In the rows, 128 means zero.
T: several groups of rows, each row roughly a mix of its group's hidden directions
T (196 x 13)
[[180 169 103 146 176 161 107 131 124 148 159 143 160]
 [ 82 173 138 155 144 162  91 120  80 159 124 112 107]
 [115 167  93  63 123  63 142 128 128 130 135 116 131]
 [ 71 119 169 115 124 146 144  94 120 139 145 112  63]
 [ 87 130 109  79 138  95 122 109 125 104 131  64  97]
 [107  74 140 149 151 130 149 149 103 111  58 116 151]
 [151 178 150 162 157 143 118 128 196 117 146 146 152]
 [136 171  71 125 169 157 121 122 141 154  72 122 133]
 [117 163 121 116  99  78  84 130 158  80 147 149  97]
 [123 163  92  89 114 116  91 148  79 170 127 157 104]
 [ 90 148 135 105 186 166 100  98 146 111  88 129 102]
 [116 190 105  79 131 167 133 124  90 109 159 142 109]
 [121 103 119 137  67 141 157 101 155 102 143  95 181]
 [141 153 116 133 168 112 194 156 115  92  80 136 121]
 [155  58 120 168  71 133 131 131 119 157 134 124 146]
 [123  83 107 116 160 144  76  69 137 165 141 124 136]
 [143  88 126  87  97 144  66 160 119 166 145 141 114]
 [167 128 119 150 182 145 163 137 124 182 158  99 150]
 [ 94 144  88  96 107 123 121 114  95 181 119  73 121]
 [108 148  94 105 117 105  72  66 124 163 130 116 113]
 [122 167 136 123 167 139  61  83 147  91 124 139 119]
 [159 118  93 119 158 151 191 163 118 111  85 128 103]
 [143 183 119 117 134 137  94 124  86 114  98 109  66]
 [150 166  79 164  96 146 151 135 172 150  96 152 144]
 [107 123 109  86 133 127  82 164 138 100  89 115  72]
 [160 163 135 103 193 171 142 111 128 146 128 123 173]
 [205 138 127 165 136 146 145 158 145 142 132 175 115]
 [131 202 133 140 162  96 134 124 128 137 151 183 113]
 [106 125 148 192 113 145 194 143 121 151 124 123 162]
 [ 96 153 137 185  95 161 148 104 114 157  77 123 119]
 [162 165 146 158 123 149 201 162 123 153 136 148 133]
 [159  64 127 115 151 135 105 172 112  84 103 153 122]
 [176 101 150 103 163 155  73 115 134 128  82 119 113]
 [ 78 110 136 100 129 137  62  87 127 140 122  86 137]
 [ 86  98 128 159  70 139 145 133 132 109 186 105 138]
 [ 65  64 140 131  90 115 107 130 139 124 116 102 104]
 [ 83 176 144 120 139 121  75 114 161 128 171 150 102]
 [139 111  97 142 185 123 154 151 153 126  96 188 150]
 [122 167 104  91 133  89 102  64 159 104 128 146 135]
 [125 140 102 169 137 114 195 143 104 123 129 165  81]
 [141 160 107  79 101 137  95  92  89 133 170 105 101]
 [121  70 170  99 162 136 103 142 130  96  79 119 115]
 [158 206  93 111 117 125 131 114 134 136 158 170 115]
 [158 169 117 144 152 103 170 142  92 182 115 143  95]
 [100 160 131 114 178 137 178  97 148 142  96 139 173]
 [155 133 104 160 193 169 140 100 116 150 135 171 121]
 [ 97 121 167  65 119  88 125 131 149  93 108 107 161]
 [112  75 129 101  76  84  98 136 130 127 128 165  94]
 [141 131  91 175 153 147 127 147  88 163  74 152 147]
 [ 84 169 138  98 116 115 114 115 161 113  68 132  88]
 [107  85 145  88 111 153 102 150 142  79 169 121  93]
 [135 165 136 173 142 165 121  58 117 164 113 144 129]
 [118 146 160 132 104 103 132  93 186 100 152 140 184]
 [146 116 124 162 144 118  96 156 132 163 178  64 115]
 [129 154 112 136 197 139 128 130 142 104  60 150 136]
 [113 128 122 111 101 151  59 163 127 132 136  93  76]
 [ 93  79 137  90 108 137  88 134  84 158 142 131  88]
 [ 95  69 155 116  87  87 153 157 129 111 107 141 102]
 [186  91 132  83 146 106 137 132 146  97 160 168 144]
 [146 122 121 154 132 144 126 166 115 131  94 213 149]
 [156  99 131  81  88 123  96 104  70 131 134 159 149]
 [126  80 109 151 124 117 135 184 116 148 181 169 109]
 [101  98 182  95 116 170  95 157 137 168 139 115 111]
 [ 91 112 147 114 165 131  48 127 118 153 139 150 105]
 [118 128 121 168  94 127 174 121  64 159 133  95 104]
 [ 99 114 110 177  96 155 172 149 114 185 141 115 116]
 [ 76 132 147 133 123 149  76  81 138  80 112 109 143]
 [103 106 128 122 123  94 172 132 108 111 133  47 147]
 [140  98 112 165 144 111 160 201 127 121 129 162 161]
 [127 110 124 107 126 124  85 123  71 195 154 132  99]
 [124 187 107 131 155 105  73  79 144 133 119 153 133]
 [122 140 118  96 109 128  58 117 129  91 125  78  93]
 [155 124  69 127 147 162 160 131 114 124  60 115 131]
 [ 91 163  73 115 101 102 137 113 145 158  73 131 136]
 [146 114  80 154 118 159  90 138 100 118  75  95 158]
 [160 126 117 117  75 134  86  69 121 135 136 166  99]
 [ 99 143 160 158 109 147 105  75 181 129 151 123 167]
 [125 131 161 154 126 147 178  93 124 189 156 158 153]
 [130 103 164 158 109 124 208 145 123 150 122 146 160]
 [109  95 154 157 139 132 190 172 133 147 107 172 140]
 [100 157 136  76 168 114 165  91  98 135 104 153 155]
 [ 94 138 111  72 137 128  99 150  66 161 137 145 108]
 [136 144  51  81 107 121 148 151 132 163 106 141 137]
 [155 162  66 135  99 151  99 138  90 138 110  99  96]
 [119 124 135 141 167 124 216 138 161 125 116 148 150]
 [113  96 161 154 137 104 184 120 136 175 141 133 179]
 [120 106 144 133 111 115 118 144  87 203 175 115 106]
 [128 113  96 118 147  94 168 179 102 101 120 150  75]
 [158 163 144  95 164 144 171 136  69 142 117 144 158]
 [116 131 163 139 153 170 164 140 129 173 152 120 189]
 [112 152 169 123 130  69 177 128 147  79 110 138 142]
 [135 137 150 158 106 159  72  81 114 122 142 170  91]
 [112 116  84 105 120 156  52 120 137 173 143 126 127]
 [119  92 118 142  59  95 103 121 111 130 159 122  80]
 [157 153 113 135 159 125 158 124 163  86  71 145 168]
 [122 184 104 111  96 136  71 118 130 131 160 119  82]
 [113 204 108 133 138  91 141 120 112 178 113 155 120]
 [172 151 129 107 106 128  71 191 130 141 160 120 132]
 [141 185 128 107 189 159 146 118 146 145 106 136 169]
 [134 153 106 159 126 126 179 137  75 180 121 108  95]
 [179 127 110  98  85 133 124 146 146 119 115 200 120]
 [160 112 103 129 124  97 145 189 142  86 116 177 149]
 [120 120 148  99 166 121  55  89 100 120 141 101 146]
 [163 181 124 162 124 107 155 102 121 127  76 113 170]
 [ 97 176 112 152 129 105 187  93  97 105 129 142 153]
 [129 145 163 173  80  87 158 134 149 104  97 166 128]
 [ 94  85 116 154  76 123 174 118 109 156 126 115  87]
 [ 76 109 150 142 173 161 113 151  88 137 111  95  94]
 [ 95 103 101  75 120 112 102 156 106 132  97  75 151]
 [159 120 104 109  88 149 127 118  75 159 110  72 105]
 [153 184  98 121 142 134  91 134  96 176 154 119 165]
 [121 106 149  70 128 124 162 159 109 115 121 118  60]
 [154 110 182 133 127 161 178 183 142 135 100 138 135]
 [129 114 109 142  76  74 117 189 132  91 128 114 136]
 [ 86 129  87 139 144 102 180 138  88 115 104 134  82]
 [160 129 176 189 146 133 117 180 119 117 114 164 131]
 [110  93 107  86  99 121 100 130  84 176 135  86 111]
 [164  94 135 157  65  88 162 114 106  99 131 121 115]
 [141 188 122 140 169 138 112 139 197 122 119 105 149]
 [ 94 138 135 159 132 160  64  88 128 126 173 100 129]
 [149 159 138 166 113 151 154 121 159 174 181 105  99]
 [129 113 117 121  60  58 155 153 130 113 115 127 123]
 [113 180 115  99 143  71 141 162 130 118 103 176 137]
 [ 81 165  79 120 111 127  88  89 144 153 129  92 141]
 [181 186  88 148 132 117 110 154 101 159 100 124 119]
 [114 107 149 116  96 123 136 130  80 152 178 117  65]
 [114 141 179 110 139 101  72  94 131 182 145 129 144]
 [135 192 124  81 152  71 153 131 109 126 151 120 135]
 [130  60 150 163 114 105 150 165 111 143 164 143 157]
 [148 161 134 192 112 149 158 119 161 165 163 110 152]
 [108 138 197  97 130 144 102  76 138 148 160 127 149]
 [156 174 124 194 166 119 119 147 170 133 147 152 127]
 [163 155 174 115  73  91 104  90 111 113 139 105 136]
 [144 155 173 137 168 206 124 144 131 136 115 110 144]
 [ 91 170  88 117 101 163 135 102 100 167 138  95 100]
 [140 143 141 113 203 132 155 162 128 111  87 148  94]
 [119 163 104  96 145  97  94  64 119 104 155  97 119]
 [154 108  60 131 102  88 129 183 112 137 151 126 126]
 [157 147 133 132 124 160 165 186 125 172 132 158  85]
 [138  65 116 131 105 151 112 119 142 139 165  62 117]
 [113 161 107 140 171  94 128 165 135 176 140 181 115]
 [163  94 161 186  89 120 131 165 132 140 148 145  94]
 [104 172 108 113 169  79 120 136 119  94 185 120 128]
 [144 223 119 111 123 112 160 112 114 116 142 137 123]
 [141 126 179 131 160 157 192 141 132 143 107 146 173]
 [134  92 183 147 165 180 124 168 124  98 107 133 122]
 [180 190 104  90 117 103 105 123 131  91 139 151 133]
 [161 110 150 127 158 100 201 135 156 117 129 161 158]
 [138 125 133  86 121 128  54  96 119 107 162  91 113]
 [ 69 103  81 138  61 111 137 110 142 128 125 134 123]
 [142  58 155 170  88 125 100 149 142 130 135 144  99]
 [115 104 198 134 156 131 162 157 139  86 111 130 164]
 [155 129 180 150 104 103 166 148 115 149 139  78 169]
 [ 75 107 168 103 152 165  96 129 113 119 128  85  93]
 [135 116 101 103 101  82 198 118 120 111  87 107 133]
 [117 106  78 143  88 142 191 120 118 170 156 122 123]
 [154  91 125  78 115 133 122 153  66 134  82 148 135]
 [137  82 112  75 130 156  62 129 110 146 123 123 101]
 [ 82  92 125 174  81 125 145 157 125 132 110 130  77]
 [172 160 172 151 134 129 155 124 142 129 201 131 135]
 [103 146 172 124 151 132  78 103 119  70 141 167 114]
 [ 92 140  82 178  94 147 131 118 133 179 135 155 101]
 [ 92 181 182 104 155 126  99  89 154 122 122 108 124]
 [118 131 127 100  91 107  76  91 129  98 118 107  68]
 [167 161 190 148 108  67 125 120 108 116 134 132 145]
 [145 139  95 174 125 123 195 143 156 111  79 131 135]
 [141  98 162 162  72 124 150 138 110 169 179 133 140]
 [130 104 156 159  70 111 163 127 119 176 157 163 113]
 [130 104 124 125 128  94 210 147 129 147 103 170 144]
 [104 144 155 127 101  90 205 151 136 104 138 146 107]
 [169 124 127 156 113 155 173 170 102 168 118 171 110]
 [102 142  86  88 108 100 166 150  96 132 143 112  74]
 [ 72  73 153 153  94 130 128 176 129 137 131 132 100]
 [104 143 119  92 124 114  86 150  67 164 148  94 104]
 [123 141  98  64 143  96 183 145 127 136 168 109 130]
 [117  99  90 131  90 149  60  93 102 148 122 113 143]
 [103 107  96 188  77 134 126 120 114 145 147 107 174]
 [ 91 117 181 113 101 120 100 121 121 153 191 103 109]
 [170 170  82 115 128  85 126 149 145 158 165 156 112]
 [101 156 158 146 204 133 140 127 134 111 108 169 156]
 [ 86 120  91  71 120 101  87  99 109 109 105  99 127]
 [101 127  82  63  95 128 136 136  94 158 141  96 110]
 [ 94  76 132 141  71  91 177 131 117 148 135 133 115]
 [116 191 113 133 178 158 140 118 149 161 124 133 176]
 [129 141  96  57  99 128  97 153 117 149 139 152  86]
 [110 173 157 161 118  97 173 151 159  79 130 146 115]
 [ 96 125 180 142 126 108 170 102 150 136 103 190 129]
 [ 98 127 166 158 137 198  81 136 129 132 135 107  99]
 [115  59  98  99  87 136 101 132 116 161 122  93 118]
 [134  75 147 125  98 109  80 152 113 135 190 141 118]
 [183 148  88 133 112 135 177 130  98 128  79 101 126]
 [169 129 108 128 136 119 163 175  85 130 129 149  66]
 [113 112  99 137 132 153  58 145 117  97 144  79 100]
 [ 76 157 117 136 106 106  65 111 154  99 115 126  93]
 [136 123 124 110 120 138 204 131 178  75 130 131 140]
 [156 152  59 152  97 116 173 130 121 158 129 108 103]]
one row of each group, then the others: which group is each in?
[127 105 179 141 171  99 180 158 118 173 137 138 138] : <111>
[ 91 161  57 141 146  93 130 120 153 108 123 107  97] : <24>
[ 92 156 145 120  98  65  99  93 159 108 140 148 152] : <62>
[126 222 135 114 160 116 121 116  97 118 140 137 128] : <36>

[ 91 108 176 121 126 145  74 139 176 126 147 125 169] : <24>
[106  87 138 136  58  86 150 166 125 121 117 123 102] : <62>
[ 82 129 121 113 171 171 100  93 149 118  77 108 144] : <111>
[125  96 134  99 118  96  58 172 130 102 164 129 132] : <62>
[180 176 100 125 114 110 139 182 160 141 161 137 124] : <111>
[153 136 136 116  95 126  45 151 126 114 156 115  94] : <62>
[137  98 181 139 117 138 174 178 123 151 143 133 175] : <62>
[ 66 100 144 112 155 129  77 144 147  81 109 122 115] : <62>
[ 51 107 108  77 151 127 129 154 142 158 120 119 129] : <62>
[180 110  92 162  80 125 107 132 147 170 129  92 120] : <36>
[ 86  94 112 121 142 122  89 111  62 157 131  96 110] : <24>
[121 185 131 150  82 116  73 115 113 115 110 154  95] : <36>
[110 133 122  87 131 108 181 100 138 135  65 149  92] : <62>
[ 94 135 155 127  82 124 138 129 123 106 198 115  82] : <111>
